Each row is where one point has got to under a steady rotation. How many steps took it there?
The counts run from 0 to 843.
| 130 | 131 | 125 | 121 | 134 | 109 | 139 | 117 | 131 | 125 | 137 | 160 | 153 | 129 | 145 | 124 | 138 | 139 | 143 | 149 | 162 | 152 | 152 | 140 | 123 | 126 | 125 | 118 | 132 | 126 | 166 |  83 | 134 | 114 | 138 | 151 | 115 | 125 | 125 | 118 | 105 | 119 | 142 | 126 | 139 | 101 | 135 | 122 | 111 | 108 | 151 | 140 | 148 | 136 | 116 | 114 | 150 | 134 | 109 | 116 | 141 | 118 |  91 | 161 | 149 | 115 |
338
| 115 | 133 | 137 |  92 | 138 | 118 | 109 | 112 | 111 | 115 | 140 | 159 | 162 | 128 | 145 | 120 | 129 | 136 | 151 | 139 | 161 | 140 | 134 | 129 | 129 | 116 | 131 | 101 | 127 | 136 | 161 | 101 | 118 | 118 | 129 | 148 | 103 | 116 | 132 | 135 | 116 | 116 | 120 | 132 | 134 | 109 | 121 | 115 | 110 | 114 | 143 | 141 | 150 | 117 | 114 | 138 | 144 | 137 | 108 | 125 | 176 | 133 | 107 | 153 | 119 | 104 |
126
| 122 | 122 | 137 |  83 | 130 | 121 | 109 | 100 | 142 | 122 | 142 | 130 | 154 | 140 | 150 | 135 | 118 | 137 | 142 | 136 | 148 | 134 | 136 | 136 | 125 | 114 | 131 | 112 | 119 | 133 | 153 |  79 | 135 | 138 | 134 | 144 | 113 | 139 | 121 | 123 | 113 | 131 | 139 | 139 | 107 |  99 | 139 | 113 | 127 | 133 | 148 | 132 | 141 | 120 | 113 | 104 | 165 | 127 | 101 | 116 | 150 |  98 |  95 | 141 | 128 | 120 |
285
| 110 | 132 | 140 | 111 | 147 | 107 | 118 |  92 | 133 | 127 | 153 | 166 | 146 | 148 | 136 | 132 | 141 | 152 | 135 | 131 | 153 | 148 | 137 | 139 | 124 | 150 | 124 | 104 | 132 | 144 | 162 |  94 | 116 | 117 | 123 | 140 | 126 | 138 | 136 | 129 | 109 | 112 | 110 | 132 | 131 |  98 | 131 | 117 | 125 | 101 | 129 | 132 | 135 | 120 | 105 | 115 | 138 | 136 | 106 | 123 | 146 | 140 | 112 | 168 | 112 | 110 |
513
| 108 | 134 | 136 |  96 | 145 | 129 | 116 |  95 | 138 | 120 | 152 | 142 | 142 | 150 | 145 | 127 | 132 | 149 | 132 | 124 | 147 | 156 | 137 | 130 | 130 | 129 | 116 | 113 | 128 | 130 | 164 |  73 | 133 | 115 | 132 | 134 | 128 | 153 | 114 | 128 | 111 | 121 | 138 | 130 | 116 | 100 | 129 | 122 | 128 | 108 | 135 | 120 | 140 | 103 | 100 | 107 | 146 | 138 | 118 | 117 | 146 | 118 | 104 | 157 | 110 | 119 |
526
| 115 | 134 | 138 | 112 | 131 | 126 | 105 | 107 | 124 | 132 | 144 | 157 | 149 | 131 | 135 | 130 | 142 | 139 | 163 | 150 | 136 | 137 | 125 | 135 | 127 | 138 | 134 | 104 | 130 | 145 | 149 |  86 | 132 | 109 | 143 | 147 | 110 | 139 | 131 | 128 | 118 | 125 | 103 | 125 | 137 |  90 | 113 | 108 | 129 |  95 | 129 | 146 | 140 | 121 | 103 | 130 | 147 | 126 | 117 | 116 | 169 | 136 | 100 | 155 | 119 | 118 |
363
| 116 | 136 | 139 | 115 | 144 |  98 | 120 |  99 | 129 | 130 | 141 | 161 | 149 | 122 | 128 | 131 | 154 | 148 | 126 | 124 | 158 | 150 | 147 | 134 | 121 | 140 | 117 |  97 | 135 | 147 | 149 | 104 | 106 | 115 | 127 | 146 | 126 | 127 | 135 | 134 | 103 | 128 | 110 | 130 | 140 | 102 | 124 | 104 | 125 | 106 | 128 | 146 | 132 | 135 |  98 | 144 | 149 | 130 |  96 | 115 | 126 | 125 | 108 | 155 |  98 | 114 |
652
| 129 | 131 | 123 | 119 | 138 | 112 | 135 | 117 | 123 | 125 | 135 | 160 | 148 | 129 | 148 | 129 | 141 | 137 | 147 | 145 | 163 | 158 | 145 | 137 | 121 | 126 | 123 | 117 | 129 | 126 | 168 |  81 | 126 | 106 | 134 | 154 | 112 | 118 | 126 | 128 | 106 | 117 | 138 | 129 | 141 | 103 | 130 | 126 | 109 | 105 | 145 | 137 | 148 | 129 | 116 | 114 | 141 | 129 | 107 | 116 | 145 | 130 |  88 | 159 | 140 | 113 |
336
| 118 | 132 | 149 | 115 | 128 | 109 | 125 | 104 | 129 | 116 | 131 | 158 | 142 | 113 | 143 | 140 | 138 | 151 | 148 | 119 | 157 | 144 | 146 | 134 | 132 | 131 | 132 |  92 | 131 | 127 | 155 | 104 | 118 | 139 | 137 | 137 | 120 | 120 | 146 | 135 | 110 | 124 | 127 | 136 | 149 |  99 | 125 | 107 | 119 | 122 | 129 | 152 | 144 | 134 | 107 | 133 | 149 | 137 | 102 | 117 | 167 | 118 |  96 | 153 | 115 |  93 |
308
| 128 | 140 | 131 | 110 | 144 | 105 | 128 | 101 | 134 | 124 | 145 | 146 | 148 | 130 | 150 | 141 | 139 | 144 | 118 | 121 | 160 | 157 | 147 | 132 | 133 | 129 | 116 | 108 | 120 | 129 | 164 |  79 | 121 | 123 | 124 | 152 | 124 | 127 | 128 | 135 |  99 | 131 | 140 | 140 | 121 | 102 | 146 | 126 | 122 | 120 | 129 | 132 | 132 | 132 | 109 | 117 | 155 | 136 |  93 | 113 | 120 | 102 |  94 | 142 | 110 | 115 |
484
| 124 | 121 | 139 |  75 | 138 | 107 | 109 | 112 | 136 | 120 | 141 | 149 | 164 | 125 | 131 | 122 | 128 | 136 | 146 | 148 | 148 | 126 | 142 | 131 | 122 | 114 | 126 | 108 | 139 | 147 | 142 |  99 | 118 | 120 | 135 | 149 | 110 | 136 | 121 | 112 | 116 | 134 | 103 | 123 | 128 | 104 | 115 | 100 | 124 | 118 | 160 | 143 | 139 | 119 | 111 | 129 | 166 | 119 | 113 | 116 | 156 | 114 | 115 | 158 | 120 | 127 |
606
| 111 | 148 | 143 | 110 | 154 | 112 | 120 |  95 | 138 | 120 | 152 | 158 | 143 | 133 | 141 | 144 | 132 | 143 | 125 | 113 | 146 | 135 | 140 | 120 | 141 | 135 | 126 |  94 | 134 | 122 | 160 | 100 | 112 | 114 | 130 | 135 | 120 | 139 | 137 | 137 | 103 | 133 | 114 | 114 | 142 |  96 | 139 | 127 | 117 | 103 | 128 | 132 | 132 | 129 | 108 | 126 | 151 | 137 | 114 | 110 | 151 | 107 |  98 | 146 |  93 | 111 |
67
| 107 | 118 | 136 |  97 | 155 | 119 |  96 | 101 | 120 | 120 | 147 | 148 | 147 | 147 | 132 | 153 | 137 | 139 | 150 | 131 | 154 | 138 | 130 | 123 | 128 | 127 | 117 | 117 | 122 | 135 | 156 |  93 | 122 | 100 | 137 | 138 | 109 | 133 | 121 | 139 | 124 | 128 | 127 | 131 | 115 |  87 | 125 | 129 | 115 | 107 | 141 | 133 | 127 | 129 | 100 | 134 | 152 | 117 | 108 | 109 | 155 | 129 |  94 | 130 | 107 | 124 |
569
| 126 | 128 | 140 | 108 | 142 | 103 | 124 |  97 | 151 | 130 | 135 | 149 | 137 | 126 | 129 | 154 | 142 | 141 | 141 | 130 | 146 | 146 | 140 | 135 | 125 | 137 | 122 | 115 | 129 | 144 | 150 |  81 | 118 | 122 | 141 | 144 | 131 | 148 | 130 | 123 | 104 | 143 | 116 | 133 | 131 |  88 | 127 | 113 | 136 | 116 | 134 | 141 | 127 | 129 | 108 | 105 | 156 | 110 | 104 | 105 | 126 | 107 |  90 | 148 | 103 | 125 |
497
| 108 | 116 | 135 |  99 | 144 | 105 | 111 | 107 | 126 | 125 | 137 | 162 | 163 | 146 | 122 | 134 | 129 | 140 | 139 | 143 | 167 | 133 | 152 | 136 | 115 | 126 | 115 | 128 | 130 | 131 | 157 |  98 | 129 | 112 | 138 | 136 | 110 | 132 | 118 | 125 | 119 | 121 | 145 | 133 | 120 |  97 | 134 | 118 | 112 | 120 | 163 | 140 | 138 | 147 | 100 | 128 | 156 | 128 | 103 | 111 | 138 | 123 |  95 | 138 | 140 | 126 |
578
| 118 | 133 | 140 | 111 | 141 |  96 | 121 | 103 | 131 | 130 | 139 | 162 | 155 | 123 | 122 | 128 | 150 | 145 | 125 | 128 | 160 | 143 | 149 | 134 | 118 | 138 | 118 | 102 | 134 | 152 | 147 | 107 | 106 | 120 | 133 | 147 | 126 | 137 | 134 | 127 | 101 | 130 | 114 | 132 | 137 |  98 | 126 |  99 | 129 | 112 | 138 | 152 | 132 | 141 |  98 | 142 | 155 | 127 |  97 | 113 | 122 | 117 | 107 | 154 | 102 | 117 |
650
| 112 | 135 | 138 |  93 | 154 |  97 | 111 |  97 | 137 | 122 | 156 | 153 | 159 | 140 | 134 | 137 | 136 | 147 | 119 | 128 | 146 | 126 | 151 | 128 | 133 | 130 | 119 |  97 | 137 | 128 | 146 | 110 | 117 | 109 | 120 | 141 | 109 | 127 | 126 | 126 | 111 | 134 | 106 | 115 | 129 | 103 | 139 | 119 | 111 | 102 | 149 | 132 | 121 | 139 | 106 | 142 | 169 | 134 | 103 | 110 | 138 | 109 | 114 | 148 | 113 | 126 |
413
| 109 | 130 | 144 |  94 | 144 | 112 | 127 |  98 | 147 | 117 | 136 | 149 | 147 | 136 | 133 | 138 | 121 | 142 | 124 | 113 | 157 | 137 | 154 | 127 | 125 | 118 | 117 | 112 | 135 | 114 | 158 |  94 | 125 | 127 | 138 | 125 | 121 | 143 | 121 | 131 | 108 | 135 | 152 | 123 | 131 | 103 | 141 | 117 | 116 | 128 | 153 | 131 | 140 | 137 | 105 | 115 | 159 | 134 | 110 | 105 | 137 |  94 |  87 | 138 | 119 | 117 |
732
| 123 | 131 | 137 |  78 | 145 | 106 | 103 | 109 | 123 | 123 | 145 | 155 | 168 | 130 | 132 | 123 | 130 | 138 | 140 | 145 | 151 | 135 | 138 | 130 | 128 | 119 | 118 | 110 | 133 | 151 | 148 |  93 | 113 | 114 | 124 | 154 | 110 | 128 | 122 | 120 | 118 | 132 |  97 | 131 | 122 | 108 | 115 | 109 | 125 | 115 | 149 | 139 | 134 | 112 | 113 | 133 | 156 | 123 | 111 | 121 | 151 | 125 | 119 | 153 | 106 | 127 |
609
| 122 | 139 | 135 |  93 | 147 | 115 | 114 | 110 | 116 | 110 | 149 | 146 | 162 | 130 | 153 | 129 | 130 | 147 | 128 | 121 | 161 | 152 | 145 | 126 | 144 | 115 | 110 | 107 | 120 | 126 | 162 |  83 | 127 | 118 | 123 | 151 | 117 | 119 | 121 | 131 | 117 | 128 | 140 | 141 | 115 | 104 | 131 | 129 | 115 | 121 | 138 | 133 | 134 | 120 | 106 | 137 | 160 | 144 | 105 | 119 | 150 | 110 | 107 | 140 | 112 | 115 |
136
| 103 | 130 | 133 | 112 | 131 | 117 | 121 |  93 | 138 | 134 | 136 | 145 | 139 | 141 | 140 | 134 | 138 | 143 | 132 | 125 | 150 | 142 | 151 | 138 | 111 | 126 | 127 | 101 | 132 | 109 | 155 |  96 | 133 | 120 | 137 | 127 | 104 | 130 | 125 | 143 | 104 | 121 | 154 | 123 | 134 | 108 | 146 | 109 | 106 | 110 | 141 | 131 | 147 | 150 |  99 | 129 | 155 | 138 |  96 | 105 | 136 | 110 |  83 | 139 | 139 | 112 |
240
| 116 | 161 | 140 | 116 | 138 | 123 | 118 | 107 | 118 | 134 | 135 | 177 | 161 | 121 | 132 | 128 | 119 | 130 | 146 | 135 | 146 | 140 | 136 | 130 | 134 | 129 | 126 | 115 | 131 | 126 | 167 |  79 | 123 | 112 | 140 | 141 | 107 | 137 | 130 | 138 | 104 | 133 | 121 | 125 | 149 | 101 | 126 | 121 | 123 | 110 | 134 | 141 | 151 | 124 | 115 | 120 | 136 | 137 | 119 | 114 | 157 | 120 |  83 | 138 | 109 | 115 |
543
| 113 | 146 | 143 | 116 | 134 | 111 | 130 | 106 | 142 | 126 | 143 | 165 | 157 | 128 | 132 | 123 | 125 | 134 | 126 | 126 | 152 | 125 | 148 | 127 | 124 | 128 | 137 | 102 | 139 | 127 | 161 | 108 | 118 | 127 | 143 | 135 | 118 | 149 | 139 | 128 |  93 | 130 | 128 | 112 | 151 |  99 | 144 | 110 | 119 | 115 | 144 | 146 | 149 | 143 | 108 | 122 | 152 | 138 | 114 | 113 | 144 |  95 |  90 | 151 | 119 | 109 |
61
| 118 | 115 | 131 | 104 | 138 | 108 | 127 | 102 | 149 | 119 | 152 | 131 | 138 | 141 | 145 | 123 | 157 | 149 | 123 | 128 | 153 | 144 | 147 | 128 | 114 | 127 | 128 |  90 | 138 | 138 | 147 | 109 | 121 | 117 | 134 | 143 | 126 | 138 | 128 | 121 | 101 | 117 | 128 | 116 | 130 | 101 | 137 | 103 | 116 | 101 | 143 | 134 | 134 | 132 |  95 | 135 | 165 | 129 | 103 | 113 | 134 | 106 | 111 | 172 | 126 | 112 |
661
| 108 | 121 | 141 | 108 | 138 | 124 | 108 | 106 | 136 | 113 | 150 | 140 | 143 | 137 | 146 | 146 | 135 | 140 | 151 | 128 | 143 | 122 | 136 | 120 | 135 | 125 | 139 |  95 | 128 | 123 | 148 | 108 | 133 | 118 | 148 | 136 | 110 | 136 | 133 | 129 | 120 | 127 | 127 | 114 | 133 |  84 | 135 | 119 | 112 | 105 | 142 | 142 | 134 | 141 | 101 | 138 | 168 | 127 | 115 | 109 | 175 | 105 |  94 | 143 | 125 | 110 |
561
| 110 | 135 | 131 | 106 | 128 | 140 | 114 |  96 | 133 | 132 | 136 | 135 | 134 | 138 | 147 | 126 | 141 | 135 | 147 | 128 | 141 | 159 | 125 | 133 | 113 | 123 | 129 | 105 | 122 | 131 | 160 |  71 | 133 | 118 | 141 | 136 | 115 | 145 | 120 | 144 | 105 | 120 | 145 | 133 | 125 | 104 | 127 | 107 | 126 | 110 | 124 | 129 | 153 | 112 |  99 | 115 | 140 | 131 | 109 | 111 | 149 | 119 |  84 | 148 | 112 | 111 |
42
| 117 | 135 | 138 | 115 | 142 | 100 | 121 |  99 | 128 | 129 | 140 | 160 | 146 | 123 | 133 | 131 | 155 | 150 | 129 | 124 | 155 | 153 | 145 | 134 | 122 | 138 | 120 |  92 | 135 | 142 | 151 | 103 | 105 | 113 | 125 | 145 | 122 | 123 | 136 | 137 | 102 | 125 | 111 | 130 | 143 | 103 | 124 | 105 | 122 | 104 | 125 | 144 | 134 | 132 |  99 | 146 | 148 | 130 |  97 | 113 | 132 | 129 | 107 | 158 | 100 | 110 |
653
| 131 | 131 | 132 | 119 | 126 | 114 | 134 | 102 | 146 | 128 | 131 | 136 | 128 | 119 | 155 | 150 | 145 | 141 | 144 | 129 | 146 | 155 | 144 | 137 | 126 | 125 | 132 | 100 | 125 | 119 | 154 |  79 | 128 | 127 | 140 | 144 | 117 | 125 | 131 | 131 | 100 | 135 | 140 | 129 | 140 |  95 | 137 | 114 | 117 | 113 | 128 | 140 | 139 | 137 | 112 | 111 | 159 | 122 |  97 | 104 | 139 | 100 |  77 | 146 | 127 | 109 |
490
| 101 | 139 | 130 | 111 | 147 | 114 | 106 |  90 | 122 | 136 | 149 | 157 | 153 | 150 | 132 | 134 | 138 | 140 | 123 | 124 | 157 | 144 | 140 | 135 | 118 | 134 | 118 | 108 | 122 | 130 | 161 |  96 | 120 | 108 | 125 | 137 | 108 | 132 | 125 | 150 | 105 | 122 | 138 | 135 | 119 | 104 | 145 | 121 | 115 | 108 | 131 | 130 | 137 | 141 |  96 | 135 | 145 | 138 |  92 | 112 | 126 | 125 |  94 | 131 | 112 | 119 |
234
| 120 | 137 | 144 | 105 | 142 | 117 | 108 | 103 | 135 | 131 | 148 | 156 | 149 | 129 | 130 | 138 | 137 | 146 | 150 | 140 | 133 | 140 | 132 | 133 | 137 | 140 | 120 | 110 | 130 | 148 | 147 |  77 | 130 | 112 | 138 | 146 | 123 | 149 | 124 | 118 | 119 | 138 |  98 | 127 | 130 |  86 | 112 | 112 | 139 | 100 | 133 | 143 | 127 | 116 | 104 | 122 | 154 | 123 | 121 | 113 | 151 | 123 | 105 | 152 | 102 | 128 |
359
